Each row is where one point has got to under a steady rotation. How many steps took it there?
The counts run from 0 to 498.
[ -8  16   9   1  32   5  17   7 -13 -10   7  22   2   4  -2   0  -5  -9
 -21 -11  18 -27   3  18  27  13   6   8  -6 -25  -1   7  20   0  13 -11
  12  10 -19  22   8 -16   3 -10  -7  10  16  -3  12  14   4   6  -3  11
   4  -1   8  24   1  -7 -18   1   7  -7 -10 -26 -13   9  15  15 -12] | 460
[ -6   8   2 -12  28   8  -2  13   0   2   6  15 -12  11  -1   3  -5  -9
   2  -1   5 -34   8   3  28 -10  -1 -13 -10   3 -10  -4  11  11  22 -19
  15   8   0  17  23 -25  -9   2   2   2  26 -17   5  -6  18  -9 -10  -3
  -7  13  -8  19   3 -16  18  -6   4  -8  -6  -6 -19  10  -4  -2   0] | 190
[  3  11   6 -23   2  11  -1   4  -7   6 -13  22  -1   7   1   3   2 -19
   2   5   9 -12  29  -6  17 -25 -11   3   0  14 -12  -2   4  -6  -6 -42
  -8  14 -11  20  24   8 -21   6   1  -7  13   4   0 -18  19   6 -10   5
  -3  -1  12  26   1  -4  -4   8   6   5 -10 -21  -1  20  -9  -7 -17] | 337
[  7  27   3   6  26  -8  27  20   4 -20   2  20  -7  17 -16  12  -8   0
 -21 -16  11   2  17   3   4 -15   4  11  -2  -5 -16   9  23   3  13 -11
  -2   6  -6   8  21 -27 -13 -13 -10  -2  22  -2   5  -6  22   5 -22  -1
  -5   0 -11  19  -3 -17 -12  -7  -4  -1  -2  -6   0   5   9  11  -1] | 291
[ -5   7   2 -17  33   4  -3  17 -20   0   0  18  -6  -5   0  -1  -7 -12
  -4  -1   7 -35  -4   4  22  -6   7  -4 -17   1 -10  -6  -1   7  19 -18
   2   2  -4  38  31 -28  -2  -1  11   6  21 -14   9  -4   9 -13   6 -10
  -9  -5  -4  20   6 -12   8 -10   3 -15  -9  -8 -14   2  -9  -1   4] | 194
[ -5   5   4  -5  33  12  -5   0  11   7  16  10  -4  10 -11  -1   2  -8
  -3  -1   4 -37  14   5  20 -17  -2  -2 -13   4 -13 -15   5   6  21  -9
   6  20   2  14  12 -26  -8   4  -2   2  26  -4  12  -7  25   0 -22   5
  -5  10   4  19  -3 -13   5  -4  14  -6 -12  -9 -11  13   4   7  -2] | 18
[-12  16  16 -17  19  12 -11   2  15  -6  25  16  -9   5   3 -12  -2   1
  -1   0  -3 -15  17   8  17 -20 -10 -10 -12  -8  -1  -1  22  -4  16 -17
  19  33  -9   5   4 -12 -19  -1  -7   3  13   5   9 -11  15  13 -22   4
  -8  15  10  27  -9  -4  10   9  14  -5  -6 -19 -16  19   6   8 -15] | 353
[ -5  15   0 -13  -4   9  -9   8   8   1   2  17   1  -5  -7   7  -3 -11
  -3 -21   5 -11  20  -9  30 -14   3  -2  -7 -11 -24  13  12  16   5 -44
  13  -4   6  20  16  -2   7   3   8  -4  10  -8   7   0  12   3   5   6
   2  -4   4  32 -14   4  28   2   0  -7 -10 -32  11  20  -4  -3  -9] | 310
[  9  15  -6  -5  13  -5  18  25 -17   1 -22  23   4   0 -10  19  -2 -22
 -14  -9  13 -20   9  -6  22 -15   3  -1  -1   4 -20  20   5   6   2 -43
  -6  -9  -4  24  31 -10 -12 -14   6  -4  16 -11   5   5  15  -4  -4  -3
   0   1 -11  14   0  -4   6  -5 -16   5  -7 -19  -4   4   1 -10  -4] | 299
[ -1  21  -1  -5  -5   7   5  10   6  -1  -4  24  11  -8  -9   3  -7 -12
 -11 -20  10  -9  26 -14  26 -10  -1   1  -6  -1 -26  15   2  14   2 -42
   1  -7   4  30  28  -3  -1   3   1 -10  13  -1  11   4  12  -5  -4  -4
   1 -13  -7  27  -2  -1  27  -4   8  -1 -10 -20   8  15  -5   4  -8] | 305
[  9  22  -2   2  24  -8  12  21 -17  -8  -4  19  -6   0  -3   5  -1 -12
 -10 -17  16 -29   0   3  24  12  20   1  -8 -15 -11  13  22   4  10 -20
  10   0  -6  28  21 -29   3  -8   1  -1  16 -26  11  13   7  -8  10  -1
   5   2  -2  21   8  -6  -3 -14 -12  -9 -10 -14  -9   3   2   0  -4] | 293
[ -5   3   4 -24  32  10 -13  13   2   8  17  11   5   3 -15  -2   7  -7
  -7  20  -6 -28  -8  13  19 -24  -5  -3  -5 -21 -11  11  13  -5  23 -21
  19  13  -9  12  23   0  -2 -11  -3  10  21   0  -3 -13  15  11  12  11
  -1  15  10  33 -18  -5   3  -1   1 -13   4 -22   0   1   0  -6   2] | 11
[ -4   8  -2 -11  38  17   3   0   4  14  20  11  -4   4 -25   4   1  -5
 -11   7   4 -45   6   4  17 -21  -6   0 -16  -9 -16  -3  -5   7  28 -14
   7  10  -5  17  11 -19   0 -14   6   3  29   1   6  -1   5  -1 -12  -1
  -6   8   4  20  -4 -15  11   2  11 -11  -8 -10  -7   0   7   7  -7] | 17
[ -8  16   5 -13  -6  19  -5  -3  11   4  10  12   5  -1   1  -6  -7 -17
  -3 -16  14 -13  31  -7  20 -18  -7   1  -5 -10 -19   6   5   3  -1 -37
   2  11  -7  22  13   7  -3   0   3  -3  15   7   9  -5   4   8  -9   2
  -7  -3  13  30  -7   4  12  13  13   2 -19 -37  11  18   1   8 -16] | 138
[ 10   2   2  -5  29   0  16  11 -19  14 -15   4  -6 -12 -13  -9   6 -17
   2  10  11 -35  -1  17  16  -9   9  14  -6   3 -17  11  -8  -7  15 -17
  -3   7 -11  26  32  -8 -14  -8  -2  15  23  10  -4 -10  16  10   6   3
 -10  -4   6  25   9 -15 -28  10  -9   4   0 -13   1   2 -17  -3  -2] | 230
[  9  22   6 -12  19  -9   2   6  -7  -6  -5   8 -15   8  -4   8   6  -8
 -10  -1   7 -18   6  -5  23  -6  -9   5 -14   9 -20  -4  11   4   0 -26
   4  36 -10  22  19 -25 -19  -2  -7  -2  14   2   7 -15  18   8  -6  13
 -13 -13  22  20   6 -19 -28  -1   8  -5  -2 -20 -11  10 -13   0 -15] | 328
[  7   7   6  -8  12 -10   5  12   0   3  -7  11   2  -9 -13 -16  -6  -7
  14  -6   6  -1  11   0   6 -27  13  10   2  10 -22  11  -5  -7  14 -26
  -3   6  -5  14  36  -2 -28   4  -4   7  19  12   3 -15  19   7  12  -8
  -9  -7  -5  33  -2  -6  -8   5 -14  17   3  -8   8  15 -26   0   4] | 406
[-10  12   2 -14   1  23  -5   0   0   6  12  19   8  -9   1  -4  -7 -14
 -10 -13   7 -22  18   1  13  -9  -8   5 -10 -18 -19  19  11   2  12 -32
  11  11  -9  25   6  14   2 -19   2   3   7   6  -1   6  -4  19   2   4
  -2   7  19  26 -12   2  11  10  12   0 -19 -43   7  11  12  11 -23] | 142
[ 12  15   4  -4   5   8  19   1  -2  -1  -2  16  -2   3  -8   3  -4 -10
 -16 -16  19 -11  28  -4  12  -5  -6  15 -24   0 -20   1   2   4  -6 -31
  -8  18 -12  30  19 -22 -11   4  -9  -9  18  18  12  -4  10   3 -14   6
 -16 -23   4  20   8  -6 -15   6  11   1 -11 -18   2   7  -4   8 -13] | 129
[ -2   4   1 -12  16   7  -7   6  -1  16  -6   8   6 -18  -4 -22  -5 -13
  19 -16   5 -27  14   2  22 -12   8  -1   3   4 -22  17  -5   5  17 -34
  -2  -2   4  28  17  -5  -6   4   6  12  24  -8   9  -7  20  -2  19  -2
   0  -5  -3  38  -7   2  20   0 -10   6  -9 -25  12  14 -20  -1   0] | 409
[  4  26   0  -6  24 -15  14  24   9 -22   1  17  -6   7 -21   2  -1   4
 -17 -12   9   8   8   6   4 -16  11   4  -1 -17  -7  17  36   0  13 -10
  18   6 -17  -4  18 -14 -16 -15  -9   2  15  -7   6  -7  27  11  -8  10
   4   4  -5  26  -6 -12 -14  -1  -7   4   1 -12  -3  11   0  12  -3] | 286
[-16   2  11 -19  19  18   8  16 -11   7  19  19   8 -13 -16 -12 -10  -4
  -6   7   8 -13   6  13  10 -30  -4   1  -8 -16 -12  20  -9  -8  23 -28
   8 -11 -11  16  28  13 -11 -11  12  15  20   5   2  -2  -4   7  14 -17
 -12  23 -14  25  -5   4  23   6  -4  12  -8 -16   0   1   0   7  -1] | 377
[  4   2   9   1  21   7  15  -7   5   9   5   6  -4  -3  -7 -13  -9  -7
   3  -7   9 -31  22   5  14  -7   2   9 -14  15 -15 -12  -2  -1  16  -7
  -6  18   0  28  16 -30 -11   0 -13   8  25  13  15 -10  21  -4 -16   1
  -8 -22   4  31   2 -17 -12   2  10   0  -8  -5  -6  12 -16   3  -6] | 228
[ 14  21   5   1  19  -9  20  20 -11 -12  -6  24   0   3  -2  11  -1  -4
 -11 -26  11 -13   9  -4  21  -1  10  11 -19  -8 -18   8   9  12   5 -27
   3   4 -11  29  33 -22  -7   6  -3   3  20  -6  20   5  10  -6   2   0
 -15 -18  -3  32  10 -14 -16 -12  -4  -2  -4 -15 -12  10  -7  13   4] | 297
[ 10  20   1   2  20  -2  27   9   3  -1  -1  15   0  12 -18  14   0  -8
 -28 -15   7 -15  17  -6   9 -13  -4  17 -21  -2 -26   2   3   6  10 -15
   0  20 -14  24  20 -20 -15  -9 -14 -10  19  13  13  -8  17  10 -18   5
 -14 -15   6  23   5 -15 -22   6   7  -5  -5  -3  -4   8   8  10  -5] | 124
[-13  23  -1   0  17   2   2  10  13 -13   6  27  -4   1 -12  -5 -11  -7
  -7 -28  11 -15  19  11  22  -7   6  -6   3 -17 -14  12  28   9  19 -19
  15  -3   6  11   1 -11   6  -7   6  -1  17 -18   9  13  14   4  -7   2
  13  13  -4  27 -10   0  16  -6   2  -5 -13 -25   3  12  10   4  -3] | 284
[ 11  20   7  -8  20 -13   7  16  10  -6   3   6   4   6 -22   5   0   3
 -14  -7   2   1   1   7  15 -12  10   8   0 -19 -12  13  25  -3  10 -24
  18  15 -15   3  15 -10  -6 -12  -9  -5  18   7  -1  -7  27  21   2  15
   1  -7  12  35 -10 -14 -23   5   1  -2   3 -24   7   7   2   3  -8] | 114
[  3   8   4 -11  28  -2   8  16 -14  10  -8  15  -7   4  -1  -1  -2 -16
   6   4   3 -35   5   0  20 -16   0  -5   0  11 -13  -6   3   5  11 -27
  -3   7  -4  24  28 -21 -18   4   9   6  30 -11  13  -9  26 -11  -5 -10
  -4   7  -8  17   4 -10  10 -10  -8  -5  -2  -9 -16  10 -15 -19  -4] | 195
[-14  13   2  -8  17   9  -2   8   7   7  -2  14  -1  -9 -16 -24  -7 -23
  -1  -3  13 -25  16  19  20 -17   8  -8  12 -12 -11  20  15 -13  17 -17
  12   4 -12   3   2  12 -13 -16   1  15  23   6  -4  -3  19  20   2   6
  12  26   8  26 -17   1  -4  15  -8   8  -6 -36   5  12  -5  -3 -12] | 247
[  2   3   3 -18  25  -2   0  21 -26   6  -4   9   0  -2   3  -2  -4 -12
   7   5   5 -38  -5   4  23 -12   8   0 -10  -4 -16   5  -8   4  12 -35
   0  -2  -8  33  37 -10 -15  10   3   8  12  -8  12  -9   1 -14  18  -9
 -11  -4  -6  29   0  -3  11 -13  -5  -4   0 -17  -7   7 -21  -6   4] | 199
[ -9   3   1 -16  17  12  -4   2  17  13   7  17   6 -15 -19 -12 -12   0
   7  -6  -2 -16  19   2  17 -32  -6  10  -8   7 -21   5 -10   2  26 -34
   6  -7   8  23  23   0  -8   2  -2   4  19   5   8 -17  11   6  -6 -11
  -5  -8  -7  32 -14  -3  35   4   6   7  -7 -10  12  13  -8   3  -1] | 206
[-15  26   5 -15  17  11  -1   7   9 -15  26  20  -5  -5  -5  -9  -4   1
 -17 -10   3  -3   8   5   5  -5  -7  11 -25 -22 -14  23  11   0  15 -17
  14  18 -16  18   1   0  -1 -19  -1   0  10   6  -1   1  -6  21   7  10
  -9   2  19  25  -6  -5  -7   2  18  -2  -5 -30   3  10   7  27 -16] | 146
[ -4   4  12  -8   3  -3   0  10  -9  -2 -15  16   5 -13   1 -19  -1 -11
   3  -3  14  -9  14  17  26   3   6  20  13 -15  -5  17   3 -23   5 -30
   8   9 -14  20  20   9 -12   0  -2  13   6  12   1   1   8  17  18  10
  -1 -14  13  41  -3   5 -11   9  -8  10  -2 -32   9  18  -8   1 -10] | 444
